The rows of R fall into several groups, and each row is roughly a mix of its group's hidden directions; some rows fit no group.
R (110 x 11):
[[ 44  18   2   1  25 -31  -5 -27  -6  48 -11]
 [ 29  27  -2 -12 -24  48  32 -12   7 -32 -15]
 [-27  35 -16 -46  25  24  10  27  25  -9   0]
 [-14   1 -35 -41 -33  15 -27  15 -24  24  23]
 [ -3 -39  -2  14  18  38 -16   9   5 -33  46]
 [ 32  13  -1  28 -36  17 -14  -5   4  56  12]
 [  9   3  17  -2 -59 -31  30  25   1 -27 -10]
 [ 33  27 -30  18  11   3  19  -5  18 -35  45]
 [-16 -48 -12   1  22 -17  12  15   2  -2 -57]
 [-33 -46   0  -1  13 -11  -3  -8 -41  19 -39]
 [ 10 -62  11 -12  -7 -20   7  15 -21  41  -8]
 [ 17 -32 -12  -8 -32  28   7  14 -30 -42 -30]
 [ 11 -33 -30  11 -11   0 -11 -29  14  60   7]
 [ -2  28  39 -17 -63  -6  -8   7 -12  17   7]
 [  8  19  -9  29  32   8 -12   7   6   9  66]
 [ 28  20  49   0   9  19 -25  18  34   7  31]
 [ 28 -21  21  32  -4  -3  18 -16  29  51 -19]
 [ -1  22  -6  27  54   5  16 -16  38 -31  -3]
 [ 18   6  33  46  -1 -18  -2  -9 -28 -48   1]
 [  9 -26  -7 -21 -30   0 -20  32 -47  30  21]
 [ -9  19  15   2 -41  43  -2 -10  24 -47  -3]
 [-33  11  43  -3  30  26 -32   1 -16 -32 -11]
 [ 33  -9  -8 -28  28 -29   2  24 -13 -45 -26]
 [-24 -56 -18  39  13   3 -11 -11  -3 -27  19]
 [  3 -18  41  16 -29 -36  18  -6 -10   2 -46]
 [ 27  -1  -3  42   7 -19  19 -49 -20  -7  31]
 [  2 -38  24  -1  -4  -7 -55  16 -33   0 -25]
 [-22 -55 -19 -18  17 -24  10 -33  17   6 -21]
 [ 20  -5  25 -32 -24  17  25 -44  24 -10 -30]
 [-19 -40  12  47  13 -39 -23 -20  -9   9   1]
 [ 24  33  43  32  16 -17 -32 -12  25  13  12]
 [ 17  21  51  34  24  -1  -6 -22  16 -33 -11]
 [  2 -30  24  28  -5 -32  14 -37 -35  17 -27]
 [  1  15  -6 -10   4 -63  14 -30  26  20 -26]
 [-26 -23 -39 -36  30   4   9 -14  36  22  -7]
 [ -1  -6 -34   3  65  27 -19 -12  16  12   8]
 [ 10  48  14  27 -46   8 -19 -16 -15 -26   6]
 [-10 -25 -27  -8 -32 -16 -33 -19 -47 -15  21]
 [ -9 -40   8  13 -12 -35  31   9 -15 -26 -44]
 [ 37  19 -10 -12  24  47  29  19 -14 -26  17]
 [ 63  28  -1  -5  37   4   8  -8 -16  24   5]
 [ 25  19 -28   3  20 -58  19 -17  26 -10   9]
 [-16  22  16 -11 -38 -12   4 -31  40 -22 -36]
 [ -6 -23  41  16  -5 -27  13   4  -1 -20 -57]
 [  1  26 -10 -25   3  29 -33  -3  14  56  20]
 [ 23  -3 -26  14  33 -63  -5  -4   1   9  22]
 [ 67  -3  -2 -13   7  -1   1  -8 -33   3 -35]
 [  3   0  33   5 -59 -32  16 -10 -28  14  -7]
 [ 31 -12 -16 -10  -3 -46  15 -22 -15  26 -44]
 [-11  40  42  -2 -22  25 -19 -28  35   4 -11]
 [  9  35  12  26 -44  -4  10   4  -2  51 -18]
 [ 31  50  27 -17  23 -22 -20 -16 -19  22   1]
 [-21   0 -18  15  15 -16  -3 -53  14 -51  -7]
 [  7  -2 -21  -1  -2 -66  17 -29  12  22 -24]
 [-19 -29 -10 -38 -32  27  31  38   9  -1  -9]
 [ 30 -13   6  21 -41  -1 -23  10 -41  33  20]
 [ -4 -22   1 -41  24  24   1  19  33 -46  14]
 [ 12 -47  20 -16 -21 -14   3  31 -37  33  -3]
 [ 13  20  11  -4 -43  21  12  20 -30  52   5]
 [  0  10  -1   2 -44  -1  17  11 -38  55 -12]
 [-15 -21 -40  43   5  -4   0 -31 -43  -9   6]
 [ -6  33   7   7 -23 -53 -30 -19  25  -8  26]
 [  9   6  23 -41 -16  32  12  41  42  -2   4]
 [ 13 -37  10  13 -22  40 -33  14 -44   1  -5]
 [  3  -2  15  14  45 -48 -32 -35  -6 -10  -4]
 [ 11 -30  20  26  29 -14  31 -19  39  17 -28]
 [-35 -46 -13 -10  29  -2  -3  15 -15   0 -48]
 [ -1 -23 -68  -3  18   3  15  -4 -15   4  33]
 [ 31  19 -10  30 -32  48   9 -26  -2   2  26]
 [-21  11 -23  -8 -19  -7 -29 -18 -36 -52  18]
 [ 14  48  50  -6 -30   8 -19   6  26   5   3]
 [ -2   2 -19  35 -32  40   4  -5   7 -27  45]
 [ 24 -34  -5   6 -27  -1 -14   9 -22  61  14]
 [ 11  68   7  19   1  31   2   4  30  -3   5]
 [ -8  -7  41 -19 -25  35 -26   5 -10 -19 -43]
 [  5 -24 -10 -36  13  45   0  18 -27 -20  38]
 [ 17 -13  39  24 -24 -38  22 -12   2   4 -43]
 [ 24  17  34   2  -4  38 -12  24  44  -3  31]
 [ 16   6   4  -6  54   3 -27 -20   8 -44  26]
 [-19 -30 -20  27  -5 -25   0 -21 -56  22  -5]
 [ -8  -4  -5  20  42 -45 -20 -38   5 -27 -13]
 [ -8 -50 -43  14  17 -20  27 -11 -30  -7  -6]
 [ 22 -13   9  15  26   9  25   9  39  55 -11]
 [-12  -6 -40  27  27 -22  -3 -42 -27 -29  -8]
 [-24  30   5 -41  31  18  23  35  27 -13 -12]
 [  5 -34 -34   0 -32 -32  32  -7 -27  30  -2]
 [ 50  31 -14  -1  31 -33  18 -23   8  20   5]
 [  2  -3   9 -56  18  16   5  23  39 -35   1]
 [-30 -43   1 -15 -23  11   8  11 -31  25 -42]
 [  7  59  30  12 -20  14  -3  21 -13 -36   4]
 [ -8  33 -32  20 -28 -21  28 -20 -10  16 -42]
 [  4 -14 -19  -8  20 -63  -7  13  10 -42  -6]
 [-29 -12 -41  25  -3 -33  17 -29 -14 -10 -36]
 [-11  17  11  18  41  -9  13 -14  14 -62 -10]
 [-10  30 -17  24  32   0  -3 -33  24 -50   3]
 [ 24  13  53  25 -34 -30  15 -14   5  -9 -19]
 [  2   6  17 -32   3  13   6  25  65 -27  -7]
 [ -7 -40   4  23  40 -10 -33 -19 -19 -20  31]
 [-27 -41 -17  12   3   6 -14  42 -17 -34  29]
 [ -3 -16   1  26  60   4   1  -7  11 -45 -20]
 [-43  14  -6 -42  10  -3  10  -9  15 -48 -19]
 [  8  20  -9  31 -18  50  12 -17   3  19  44]
 [-25  30  19 -18 -13  29 -28  -4 -33  -9  43]
 [-36  -8  -8 -34  -6  21 -30   3 -31  47   3]
 [ -3 -27   2 -49 -19  35  16  39 -16  10  15]
 [ -3  14  15 -23 -19 -31  10 -32  21  15 -55]
 [ -7   0 -14  -4  -7 -69   9 -23  28 -10 -24]
 [-23 -20 -42 -24 -29  -1   8   7 -43  21  26]
 [-27  -1   9  -2  12 -67 -23 -11  26  18  -8]
 [  2  -6  10  -2 -59 -32  33  22 -11 -28  -6]]
Which row in each list fits none of the groups? There is exactly one, and every other row fits one group, some only roughly.
  k394: [ 25  21  23  23 -25  50 -30 -18 -13   7  23]
  k673: [ -2 -18 -13 -20   7 -62  10  -8   1  -3 -45]
  k954: [-29 -17  16 -56  10  -4  21  42  -4   1 -15]
  k84: [  4   4  38  29 -34  20  -7  30  38  27  14]
  k686: [  7   7 -17  33   8 -25 -48 -39 -14   4  29]
  k828: [ -7  23 -30  25 -10   8  21  -9  49 -36 -25]
  k633: [ 16  28  36 -14  27 -12 -20   3  55 -17  -2]
  k455: [  6 -32 -16  42  19 -23  -5 -53   8 -14   0]
  k464: [ -6 -10  40  -3  -7  49 -33  26 -11 -33  -5]
  k650: [ 22  -2   3  -3   3  37  17   1 -42  56  -4]
  k118: [  0   2 -22  23   3 -49 -12  -8  31 -39  32]
  k222: [  6 -24 -61  -5  -7 -16  34  18   0 -26  18]
 -> k686
  k344: [-15 -15  33 -43  15  -5  31  40  12   1 -28]
  k505: [ 17   3  -2 -17 -27 -47  -4 -20  13 -32 -45]
  k969: [  7  -2   0  52   6  39 -14  -8  29 -22  33]
  k7: [ -1  14  10 -27  28 -57  -7 -22 -11   8 -35]
  k5: [-28   8 -57   2  21 -39   4 -24   4   1 -21]
  k220: [ 16   8  36 -33  13   3  -7   4 -19  19 -58]
  k656: [ 10  27   6  12 -21   1  17   4  -1 -61  41]
  k17: [ 20 -12 -23  -6   4  18 -17  26  -8  60  32]
  k516: [  1 -17   6 -13  -6  45   7  32  49 -23  25]
  k153: [ 28   9 -38  15  39  10  10   1  40 -25  24]
  k813: [-11 -16 -21 -25  44 -32  -6 -29 -32 -26 -13]
  k180: [ 20  45  32   2 -14  28   7  41  12  28   2]
 -> k5
  k718: [  1  15  41  -2 -62  -2  29  -3 -15  -2 -15]
  k899: [-54  10   5  -3 -24 -26  12 -22  45  -4 -14]
  k551: [ 15  25  35  20 -32   7  -4  24  38  39  -1]
  k961: [ 14  -4 -17  50  19 -14 -14 -44  -7 -33  14]
  k744: [  4 -36 -28  36  39 -16  -4 -40  14  -7  10]
  k481: [ 23  26  -6  58  11   6  -8 -39  26  -5  10]
  k685: [  1 -20 -42   3 -14 -14  28  -8 -40 -25  38]
  k994: [ -8 -23  40  27  33 -14  -2 -27 -11 -17 -42]
  k722: [-47 -18 -10  -1 -45  19  35  -4  -2  19 -22]
  k466: [ 26  -3 -52  23  40   9  10 -14  23  -5  25]
  k261: [-17   2   5 -44  10  14  26  21  43  32 -25]
  k328: [ -1 -22  34 -19  11  15 -40  29 -35   9 -31]
 -> k718
  k138: [ 53  -9 -34  29  -3  13   3   1 -24 -22  32]
  k674: [ -7 -33  -1  35  -5 -37  16 -22 -19  46 -10]
  k790: [-20   8  -6 -37   2  26  46  18  19 -38 -19]
  k649: [  5   5  16 -29   9  20  24  48  20  46 -10]
  k758: [-28 -31 -25   2 -41   5  16  14   7 -49  -7]
  k537: [ 11  11 -22  -8  35 -22  36 -11  -1  56  -4]
  k767: [-22 -43 -26  -4  28 -27  -5 -22 -42 -18  -5]
  k759: [ 13  16  14  -1  52  15 -11  15 -15  46  28]
  k76: [32 33  6 29 21 24 -3 37  0 30 28]
  k470: [ 42  -5 -38  20  20 -13  17 -30  17  36  13]
 -> k674
  k475: [-22 -24  18 -52  -7  -9  25  34   0  11 -31]
  k114: [-12  45  22   7  18  -6 -13  -8  43 -26  36]
  k99: [ 28  28   1  -6  16  42  32 -10 -14  46   4]
  k450: [-14  -8 -10   8 -18  68  25  18 -15  -5  24]
  k738: [ 17   2 -43  -3 -14  -2   8 -22 -19  38  49]
  k648: [  1 -28 -20  27   5 -22  34 -14 -32 -46  15]
  k814: [-28 -21  19 -12 -35 -15  -4  -4 -43  42 -18]
  k843: [ 31  14 -38   3  -3  -4   8 -26   8  41  44]
  k210: [ 10  15 -24  32  -5 -12 -33 -23 -32 -37  31]
  k154: [ 29  52  -2   6 -31  31  10   6 -20  28  14]
  k21: [-38 -15 -31  -2  59  -2  -3  -9 -26   4 -15]
 -> k21
  k352: [  9  12  -1  -8 -45  -3  -5 -24 -28  52  28]
  k710: [  9  -5  21  61  12  -1 -34 -17  -3  10  34]
  k566: [33 12  4 55 44  5 -2 11 -3 -7 26]
  k342: [-13 -19 -22  -1 -35 -38  27 -28   4  20 -38]
  k942: [  8 -39  19  -4   4 -35  -1   9  -6  62  -3]
  k378: [-36 -44   5  17 -15  -5 -37  26  -6 -36   7]
  k784: [ 17   8  -2  29  13  28 -34  16   7 -32  49]
  k369: [  6  41 -28 -10 -22  33 -23  18  -1  34  30]
  k653: [ 17  17  52  19  -6 -11  -2  -2  33  -5 -46]
  k419: [-24 -30  16 -30  30 -14  37   0  20 -10 -39]
  k38: [ -6 -35   9  13  32   0 -41  35 -33  10  24]
  k102: [  5  -6   5  -6 -20  58   9  32  34 -12  26]
  k247: [ -1  -1   5 -16 -26  -9   5   6 -56  54  -5]
  k80: [  0  33 -36 -18  14 -31  11 -36 -12 -25 -33]
  k918: [-13 -14  -6  13  23  -9   1 -10  63 -43  -5]
 -> k942
  k183: [ -9  11  46  25  30  11 -14 -20 -14 -48  -4]
  k569: [  1  57 -15  17  -9  24 -31  -5  -1 -33  26]
  k393: [-35  15  10 -42   1  32 -37  30   3  20  -3]
  k321: [  6  18  -6  33  24  14  -1 -14  -6  52  43]
  k880: [ 48  24 -26  17 -22   4  29 -26  15 -32  -1]
  k120: [-15 -44  -5  57   0  -7 -15 -14 -27   9  17]
  k151: [ 12 -27 -36 -14 -15  19  45  21 -25 -27 -18]
  k503: [  2 -39  14 -15 -32  -9  12  -2   5  60 -17]
  k294: [ -6  55 -26 -13  16  34 -15  27   4  -6  29]
  k916: [-21  -8 -12 -32  21  21 -32   7  -1  53 -26]
  k898: [ -4 -15   2 -20  -8  50  15  33 -20 -45 -11]
  k147: [ 16   0   7 -11 -20 -63  20   2 -39  20  -2]
 -> k147
  k200: [ 14  55 -23  15  23 -21  -3 -40 -17 -15 -10]
  k573: [-12 -21 -27  62  11   0 -13 -27 -12 -19  21]
  k849: [  9   8  34   2  23 -12 -19   4  67 -15   0]
  k922: [  1  38  23  30   8   4 -40 -20  27   0  38]
  k699: [ 20  23 -10  13  30  39  10  15  -3  -7  56]
  k709: [ 20 -16 -12  27 -67  -3  12   0  -9  30   4]
  k49: [-12  16 -25   5 -21   2  31 -10  47 -44  19]
  k12: [ 52 -19 -20  14  23 -30 -28  13 -31  -5   8]
  k825: [ 10  17  38  26   0  -6 -16   7  65  -1  -3]
  k555: [  5  19 -25   9  -2 -14  14   4  30 -63  26]
  k538: [-23  -1  -5 -18  20   1  24 -24  60   2 -32]
  k976: [  0  -7  40 -53 -11 -14   3  34   9  29 -15]
  k842: [ -8 -16  24  11 -24 -29  -8 -19 -31 -57  -6]
 -> k709
